In the data rows, the value 128 means zero.
A hidden rule labels the rows of this table. It goes by one to three of the table's principal directions, not those with the most spread.
  150  136  159  091  128  187  141  146  094  099  133  051  145  097  095  149  105  133  157  124  103  150  118  133  157  141  115  100  194  120  172  111  198  144  132  117  136  110 5
  166  106  142  121  136  133  098  142  156  167  158  076  140  140  103  169  045  082  182  098  153  104  123  161  237  146  085  107  156  109  151  057  100  255  139  113  073  099 2
  142  111  133  122  141  097  121  121  116  153  109  168  149  153  160  120  147  132  112  130  119  105  108  133  143  129  146  129  080  092  102  149  106  104  137  137  116  116 2
  152  120  170  157  119  135  159  168  134  160  142  092  128  109  092  172  066  112  166  095  119  100  179  178  188  137  060  152  184  081  161  072  124  196  156  125  110  110 5
  093  135  128  128  077  166  175  128  103  067  066  040  158  104  103  106  136  168  079  143  106  146  177  086  125  099  171  102  178  208  124  147  180  045  115  075  176  139 0
  183  136  157  094  140  094  098  145  140  179  140  115  118  123  157  128  090  085  169  123  171  083  103  143  207  146  137  115  126  074  158  090  107  169  114  099  095  088 4
  113  081  130  181  132  143  101  116  110  208  166  141  125  138  164  143  072  131  157  107  090  102  117  160  212  126  076  132  120  099  095  064  112  158  214  163  144  177 4
  097  162  106  178  109  132  141  104  163  103  142  148  100  069  123  103  177  148  086  139  124  134  144  101  080  126  145  138  088  117  097  177  116  090  186  154  148  132 4
  184  127  153  087  178  144  158  175  137  123  143  125  118  123  127  152  102  052  170  100  171  162  098  142  095  173  102  132  165  086  177  132  129  185  101  151  108  109 0
  148  069  161  114  124  123  145  184  112  175  091  083  167  172  091  145  032  110  173  126  126  100  180  165  240  138  074  133  194  153  157  033  118  186  092  067  100  124 2
  095  068  148  199  131  121  162  126  084  211  114  141  183  180  156  123  065  127  151  157  093  087  194  168  219  089  020  184  138  114  072  045  138  198  203  152  162  194 1
  101  105  136  129  118  103  076  088  088  140  133  173  184  183  142  111  140  165  131  168  090  100  116  124  155  082  149  140  074  175  099  112  129  106  117  105  124  152 3
  093  183  107  194  106  108  184  125  156  100  110  154  097  053  168  075  202  155  064  158  160  122  162  101  037  113  150  174  084  113  101  213  113  064  171  172  182  138 3
  124  146  101  115  138  128  129  150  137  104  136  137  124  105  081  111  143  153  099  130  141  142  130  133  112  149  136  139  130  150  133  115  133  152  100  125  121  111 4
  118  114  162  133  082  156  154  137  112  123  083  021  181  121  111  138  070  111  157  146  118  112  175  117  178  084  109  127  180  187  145  073  148  141  128  061  145  148 2
  135  157  160  119  119  092  127  108  136  110  107  181  174  148  127  125  177  105  136  163  130  111  142  083  103  108  168  134  081  125  115  184  116  106  104  113  111  095 0
  082  114  095  203  132  163  207  147  109  086  127  117  142  093  117  107  135  178  058  125  110  168  153  159  095  129  090  180  130  150  083  148  131  146  193  196  178  163 2
  096  124  128  151  103  149  176  148  113  105  083  090  155  124  095  120  119  152  112  149  112  135  194  118  125  109  103  146  173  183  126  122  157  117  120  109  157  146 0
  141  116  117  103  140  147  089  135  137  134  164  133  149  116  069  135  116  152  127  109  118  128  106  138  189  168  136  094  124  117  133  092  133  179  139  127  093  101 5
  164  141  161  085  157  102  084  139  096  151  134  179  158  141  151  116  148  118  149  143  133  095  096  117  122  123  160  138  098  119  165  144  149  097  086  108  111  113 5
  155  121  141  095  120  143  107  132  149  146  138  058  091  111  149  134  077  092  177  103  135  112  121  118  154  127  142  078  175  130  152  069  143  096  110  087  130  140 1
  128  069  177  111  102  137  146  163  068  156  070  073  201  189  098  153  052  132  146  121  095  102  188  145  221  101  105  128  204  188  159  059  157  122  085  045  128  145 0
  127  087  124  108  106  158  132  145  128  112  119  059  154  136  056  138  074  160  123  112  103  137  150  148  225  153  126  083  178  159  129  063  136  161  122  084  104  108 2
  143  150  125  153  157  103  124  118  148  110  153  202  113  124  146  142  171  102  111  112  127  143  084  128  070  138  149  155  055  096  105  204  075  125  147  177  101  099 0
  109  137  106  136  146  166  177  136  116  090  132  091  108  082  146  079  144  142  099  156  151  166  133  127  070  132  105  147  155  134  131  142  183  119  154  164  183  167 3
  159  201  143  113  109  057  077  073  176  115  125  175  099  127  182  143  210  092  120  129  169  090  092  085  066  100  215  113  040  080  139  243  074  075  100  115  084  062 3
  091  112  163  182  115  155  193  140  073  142  091  104  177  145  122  140  098  128  150  163  085  126  207  140  134  079  034  191  180  151  120  100  178  153  166  135  177  180 4
  100  140  095  154  112  111  141  112  140  138  104  130  108  112  160  098  160  153  085  143  146  116  144  122  098  111  129  141  103  120  100  147  118  101  150  143  157  150 3
  052  137  144  210  056  084  178  108  106  102  052  148  179  163  132  109  159  168  075  168  091  091  247  093  078  027  146  196  114  237  083  161  117  024  103  073  176  171 4
  127  125  099  109  138  131  100  123  133  096  167  183  079  126  120  135  171  174  088  084  115  165  072  139  073  169  185  100  107  119  137  178  109  062  108  158  117  116 3
  126  144  110  151  161  133  144  109  119  101  139  162  138  115  133  120  180  145  090  146  114  150  099  141  096  136  108  155  074  081  095  195  134  160  185  197  123  108 3
  139  203  114  111  140  147  139  108  144  079  136  146  102  062  137  116  223  131  095  146  164  165  084  089  048  158  164  114  096  063  144  248  156  120  157  187  139  082 3
  094  126  112  181  113  149  161  157  147  107  133  134  123  107  074  135  118  158  113  111  107  140  189  130  106  134  103  149  160  176  121  121  124  127  133  143  141  143 4
  139  142  111  124  183  133  117  108  109  140  161  189  106  138  192  130  162  094  140  136  149  168  043  132  074  145  109  149  082  077  114  179  123  169  158  214  142  141 0
  133  158  162  131  093  130  156  150  138  113  074  099  165  094  073  129  147  140  121  147  113  094  206  092  142  118  137  123  154  131  153  156  158  092  121  078  120  088 3
  136  090  126  129  149  128  101  134  116  152  171  144  105  160  137  147  087  129  144  097  126  136  095  175  157  145  106  132  137  123  144  095  106  159  126  142  110  143 5
  156  163  108  112  167  067  120  116  153  109  147  229  092  134  138  105  204  124  076  129  157  136  089  130  082  163  175  143  050  061  104  207  089  118  113  161  089  067 1
  159  139  126  086  131  110  093  122  135  146  120  128  101  127  150  134  144  119  117  102  144  114  090  117  138  144  177  088  116  093  147  149  121  086  106  105  108  097 4
  128  114  154  101  100  175  178  163  102  078  083  072  149  120  074  167  121  143  117  091  091  166  152  125  093  136  144  107  199  161  169  140  156  065  092  091  140  123 2
  152  138  117  115  156  131  150  149  120  104  125  113  116  129  097  153  129  135  119  118  125  153  112  174  127  151  089  150  140  094  140  138  129  196  120  156  097  083 5
  172  132  149  094  127  122  129  146  162  106  136  077  116  121  093  141  092  092  144  113  163  128  132  138  180  157  142  100  160  114  166  117  113  174  099  084  077  070 2
  122  166  141  182  109  070  154  097  149  132  106  168  124  114  175  116  173  102  092  139  132  093  150  109  095  086  154  170  055  093  075  183  080  086  165  130  134  113 1
  127  118  083  076  145  137  079  087  128  102  168  135  077  166  134  143  144  140  112  095  130  179  051  139  098  147  163  079  124  132  123  128  129  124  093  141  114  132 4
  125  123  130  112  130  099  094  110  103  135  133  180  159  166  121  119  152  165  113  146  111  110  116  132  161  124  154  127  092  128  113  132  129  125  110  120  110  109 4
  183  087  156  055  170  167  089  144  112  151  171  090  148  156  088  162  060  095  204  110  116  139  085  161  222  174  088  077  179  086  169  050  168  223  122  119  078  104 1
  141  170  127  107  133  112  133  087  130  075  124  119  129  134  142  124  181  130  118  165  134  143  101  122  106  115  147  124  094  093  111  190  141  150  126  149  111  076 3
  138  162  103  083  120  161  100  101  155  074  164  079  057  080  106  136  152  133  121  104  127  173  073  114  091  154  174  071  143  116  148  141  147  096  121  117  119  102 4
  113  124  145  154  134  107  163  138  070  155  081  176  182  149  159  115  157  147  097  158  112  110  144  135  123  102  108  187  098  117  108  160  136  115  147  147  159  143 0
  111  153  118  123  109  116  116  103  153  114  117  159  134  116  123  115  178  134  121  143  121  121  134  083  074  113  169  114  089  138  103  150  122  076  119  120  135  131 0
  123  135  109  112  130  111  103  108  132  105  144  123  091  163  152  141  129  124  141  120  141  142  102  143  072  101  135  135  129  166  140  124  114  124  070  123  121  142 5
  131  181  109  134  107  127  131  132  165  075  116  134  120  063  068  134  189  158  073  112  115  138  122  100  102  153  191  113  088  124  119  195  100  095  135  122  101  057 1
  130  100  120  053  139  165  152  181  090  079  094  099  130  162  062  135  112  151  119  116  131  191  136  135  095  163  133  110  223  201  195  116  178  103  019  083  128  130 0
  119  143  114  123  130  104  143  130  118  127  109  147  097  134  153  111  152  137  115  145  139  135  127  134  085  120  128  154  124  128  125  137  125  099  099  130  147  135 4
  165  170  166  123  151  123  113  088  122  130  168  149  133  091  170  122  166  088  148  158  135  123  066  120  144  134  137  131  065  023  121  182  138  161  205  166  117  086 1
  123  175  099  117  136  109  136  131  144  075  107  193  122  112  110  113  220  154  064  132  148  154  116  092  032  146  189  134  083  137  128  238  117  077  089  150  121  088 2
  108  104  139  129  137  113  142  122  090  151  099  148  155  191  177  131  117  100  167  165  133  133  132  138  081  081  078  178  129  159  125  107  128  144  096  134  156  187 2
  152  136  187  120  123  098  178  165  083  138  053  129  166  155  133  156  130  102  141  143  116  107  165  143  110  098  101  185  146  113  165  154  130  108  087  091  122  103 5
  067  166  101  209  104  112  118  074  138  159  152  184  072  078  240  063  194  157  096  169  154  102  135  089  044  083  143  160  068  115  094  191  131  030  203  187  216  209 3
  128  119  177  144  156  108  147  117  069  149  122  156  211  164  171  090  127  111  152  205  124  094  152  136  149  077  077  195  100  119  113  120  174  171  154  139  149  156 1
  168  136  149  107  151  104  110  143  133  163  131  145  132  112  163  104  130  104  141  138  160  091  109  124  155  144  144  125  104  080  148  137  125  126  131  124  113  106 2
  130  133  086  096  128  125  090  105  172  137  151  133  047  119  174  115  136  107  135  102  163  150  072  098  095  156  184  067  120  124  118  127  099  075  106  134  140  144 0
  148  141  173  126  144  092  154  141  093  136  093  131  184  152  135  122  127  102  152  182  128  094  156  149  135  086  080  199  111  114  137  120  142  177  112  108  113  109 4
  118  095  125  136  135  117  130  143  122  162  134  132  119  142  144  099  092  132  136  138  141  112  151  149  151  126  100  146  145  140  130  073  129  128  123  115  143  168 4
  060  033  119  220  103  141  152  134  094  190  118  125  195  195  126  133  038  165  127  127  086  105  202  169  231  092  045  165  153  201  066  029  105  188  183  140  163  219 2
  168  107  150  083  151  168  107  150  100  140  134  078  182  151  076  174  081  119  155  098  119  126  119  148  213  151  097  092  182  117  173  095  177  218  121  115  088  096 3
  194  127  151  058  153  051  068  096  120  129  126  164  132  206  153  175  146  091  141  107  123  110  037  170  140  117  173  125  049  071  131  148  060  149  066  094  033  048 5
  131  122  130  142  132  174  153  137  131  125  138  103  121  089  118  141  113  109  125  105  120  160  112  120  144  161  118  109  147  103  125  138  133  141  186  154  143  130 0
Here are more rows. What is the label of each one?
  177  133  129  106  149  098  086  119  171  163  166  139  084  106  190  121  120  090  168  114  158  102  055  136  154  158  161  094  075  052  118  118  074  132  146  151  100  100 -> 2
  142  108  123  115  135  059  038  095  160  190  177  213  071  191  168  142  116  108  164  097  128  085  095  141  144  125  160  109  080  111  117  091  061  092  086  106  081  132 -> 4
  163  150  174  075  154  090  095  111  094  136  133  194  152  171  144  132  175  107  146  159  148  112  106  127  101  118  138  147  102  077  179  180  156  129  086  113  097  097 -> 5
  141  055  170  113  114  183  168  215  110  155  090  052  169  136  056  157  012  114  179  087  091  124  200  135  220  157  091  098  254  192  173  021  155  118  094  058  131  151 -> 0
  111  144  107  117  111  170  178  141  121  078  085  072  108  092  117  122  163  170  088  127  129  164  148  118  064  136  131  111  177  134  153  180  177  075  122  142  166  133 -> 3
  186  163  130  048  150  112  067  137  155  126  162  110  107  091  104  104  136  125  145  136  171  104  083  127  171  169  172  083  120  085  178  108  147  155  088  091  075  060 -> 5
  161  156  132  112  152  111  119  138  161  095  154  156  107  110  111  129  154  110  132  123  148  134  109  129  088  152  148  132  103  103  149  170  110  137  104  139  087  081 -> 3
  097  165  146  219  124  087  178  126  111  145  094  211  174  091  174  085  203  153  083  186  118  081  178  115  069  083  108  225  042  094  084  210  118  091  200  182  171  143 -> 3
  123  126  125  160  183  093  127  099  110  127  173  228  134  168  187  101  163  111  134  179  145  145  085  155  084  119  089  198  048  092  092  176  105  189  160  211  126  143 -> 2
  184  139  155  068  126  138  078  125  159  133  143  076  137  091  107  135  108  088  155  107  141  104  089  096  199  157  189  052  125  099  159  112  131  127  128  070  080  072 -> 0
  148  106  101  084  107  183  112  150  186  094  141  012  098  092  061  155  059  115  147  064  129  157  113  117  180  174  165  031  196  175  144  056  117  140  102  079  098  107 -> 0
  131  202  164  161  105  090  142  096  122  124  097  165  146  076  176  109  219  120  088  168  140  089  133  087  078  089  168  168  050  066  125  244  125  068  179  133  145  093 -> 5
  148  165  159  095  127  090  078  069  125  118  131  144  157  134  174  101  185  108  137  183  145  091  095  094  109  085  176  124  053  098  135  182  143  101  128  101  107  105 -> 3
  157  160  133  063  130  143  092  118  144  125  134  141  095  109  122  137  168  115  137  110  144  142  094  076  114  171  190  052  144  088  166  178  160  072  102  116  118  091 -> 0
  153  141  135  069  107  138  090  130  148  115  102  107  141  134  068  161  131  110  131  105  136  136  116  080  175  161  190  056  148  148  165  154  123  120  081  064  079  065 -> 0
  123  105  093  106  142  180  122  126  120  114  154  109  078  132  124  153  116  142  121  082  118  192  074  141  120  174  129  080  170  125  136  131  140  126  134  166  140  142 -> 0
  112  115  113  135  135  155  181  151  117  096  107  110  118  133  137  126  119  123  121  123  131  177  131  127  083  137  117  137  166  166  121  140  132  115  111  153  164  154 -> 0
  069  146  082  223  074  180  191  132  173  112  138  037  048  038  122  118  102  171  092  105  134  146  198  134  122  128  086  127  196  143  108  111  135  121  210  166  197  172 -> 5
  153  099  135  113  152  137  125  142  126  133  162  102  106  153  139  155  066  090  171  087  119  142  102  161  142  132  110  121  162  137  129  062  121  155  104  128  118  143 -> 1
  108  081  091  135  099  140  054  112  184  181  183  108  065  143  109  151  048  125  169  068  117  117  124  128  203  148  139  056  160  171  112  015  081  126  126  093  112  168 -> 1
  071  113  123  214  110  122  167  135  134  165  125  165  126  122  161  098  121  140  126  148  131  101  211  125  077  088  073  188  135  158  105  108  127  099  164  157  191  218 -> 3
  129  122  132  160  125  102  181  162  131  140  087  164  127  140  137  147  144  133  086  088  134  115  174  143  085  131  123  157  135  106  128  172  100  090  118  146  135  126 -> 2
  151  085  122  079  172  162  130  173  108  138  131  094  135  132  147  104  083  111  156  123  155  146  098  142  117  152  110  116  171  155  166  078  163  134  091  129  144  172 -> 2
  149  185  145  104  109  173  186  166  136  072  087  055  121  046  075  137  160  144  123  141  134  152  153  110  108  163  127  109  185  090  181  186  179  123  131  129  135  063 -> 3
  123  127  123  139  143  148  114  096  121  120  164  146  128  111  160  117  151  124  113  128  125  148  079  119  110  133  142  120  088  102  110  164  133  121  186  169  142  145 -> 2
  081  137  088  195  106  119  156  105  155  108  125  138  100  127  116  130  148  158  081  121  116  136  175  135  093  107  105  155  117  146  080  148  103  131  159  157  142  144 -> 4
  126  096  141  178  116  140  132  155  160  181  154  107  113  110  130  151  046  093  180  089  118  103  159  142  177  130  088  131  158  138  118  045  088  153  164  127  134  165 -> 1
  122  120  127  107  147  139  102  111  095  128  150  139  121  164  140  140  123  128  161  138  104  147  099  141  106  112  104  136  138  145  134  104  157  136  105  137  134  155 -> 4
  093  100  151  158  124  077  069  085  095  191  163  211  161  193  182  098  114  127  158  164  110  071  145  125  139  057  124  173  078  172  097  065  123  099  121  100  148  206 -> 4
  123  144  141  128  116  112  141  114  118  126  106  120  099  145  167  126  134  114  146  154  135  131  137  120  109  106  123  139  143  128  136  151  134  098  108  119  145  131 -> 4
  164  175  120  105  148  123  112  122  164  111  150  138  096  070  125  105  178  126  108  138  166  128  093  112  130  175  161  100  093  051  145  196  133  140  156  153  099  062 -> 3
